Each row has a name. After each piece below comes the name of the row it's from, unless a question asks for something else. Each question is about the rows just above it. Places in a row count from 1.

Y: [113 175 135 138 132 103 217  81 120 171 155 140  94 109 112  91 144 146
 162 111 124 121]
F: [100 110 129 127  69 126 130 134 125 158 180 157  98 192 145 119 116 122
  99 105 124 120]
T: [113 175 135 138 132 103 217  81 120 171 155 140  94 112 112  91 178 146
 162 111 124 121]
E: [113 175 135 138 132 103 217  81 120 171 155 140  94 109 112 113 113 120
 114 157 124 130]
N: [104 153 128 173  80 126  88 148 133 100 113 139 137  99  41 119 110 109
 115 108 139 138]
[138 132 103] with +1 step of 1 on every entry: : [139 133 104]
[104] is at row and place : N, 1
Move every entry of [140] by +1 step of 1. : [141]

M: [108 106 188 101 189 176 108  99  95 178 100 122 188 170 119  92  95  88
 112 189 180  91 118 101 192 119 107 179 100]
H: [152 120  39 156  37  48 137 160 159  44 162 132  37  63 125 166  54 165
 133  40  47 163 141 154  41 142 153  53 157]
D: [131  53  81 135  76  83 137 106 105  81 140 120  78  94 116 144 137 119
 133  80  85 144 123 158  56 149 155  71 165]
Z: [152 153  39 156  37  48 153 160 159  44 162 132  37  63 125 166 159 165
 146  40  47 163 141 154  41 142 153  53 157]
The row with [131  53  81 135  76  83 137 106 105  81 140 120  78  94 116 144 137 119
 133  80  85 144 123 158  56 149 155  71 165] is : D
[152 153  39 156  37  48 153 160 159  44 162 132  37  63 125 166 159 165
 146  40  47 163 141 154  41 142 153  53 157] : Z
Is [159 160] printed in one of the named rows, side by side and in this order? : no

W: [138 113 146 125 217 115 115 124 130 142 131 138 127 113 103 110]
P: [105 133 149 115 114 145 110 119 135 126 111 149 134 117 132  78]
S: [117 111 109 117 133 126 132 129 121 146 137 136 132 128 116 130]
Is [146 125 217 115] printed in one of the named rows, side by side and in this order? : yes
Is [117 111 109 117 133] printed in one of the named rows, side by side and in this order? : yes
Among the named rows, does one hold [142 131 137 127] next to each other, in this order? : no
Move every entry of [132 129 121 146] by -1 step of 1. : [131 128 120 145]
Where do [105 133 149 115 114 145 110 119 135 126 111 149 134 117 132  78] appear? : P
[129] is at row and place : S, 8

fubig: [125 207 164 153  74 150 110 102]
Tak: [127 120  71 166 112 133 163  97]
tig: [ 82 182 168 104 111 178  43 130]
Shift each entry of [125 207 164 153] by +1 times 1: : [126 208 165 154]
Shift each entry of [182 168 104] by +1 times 1: : [183 169 105]
[168] is at row and place : tig, 3

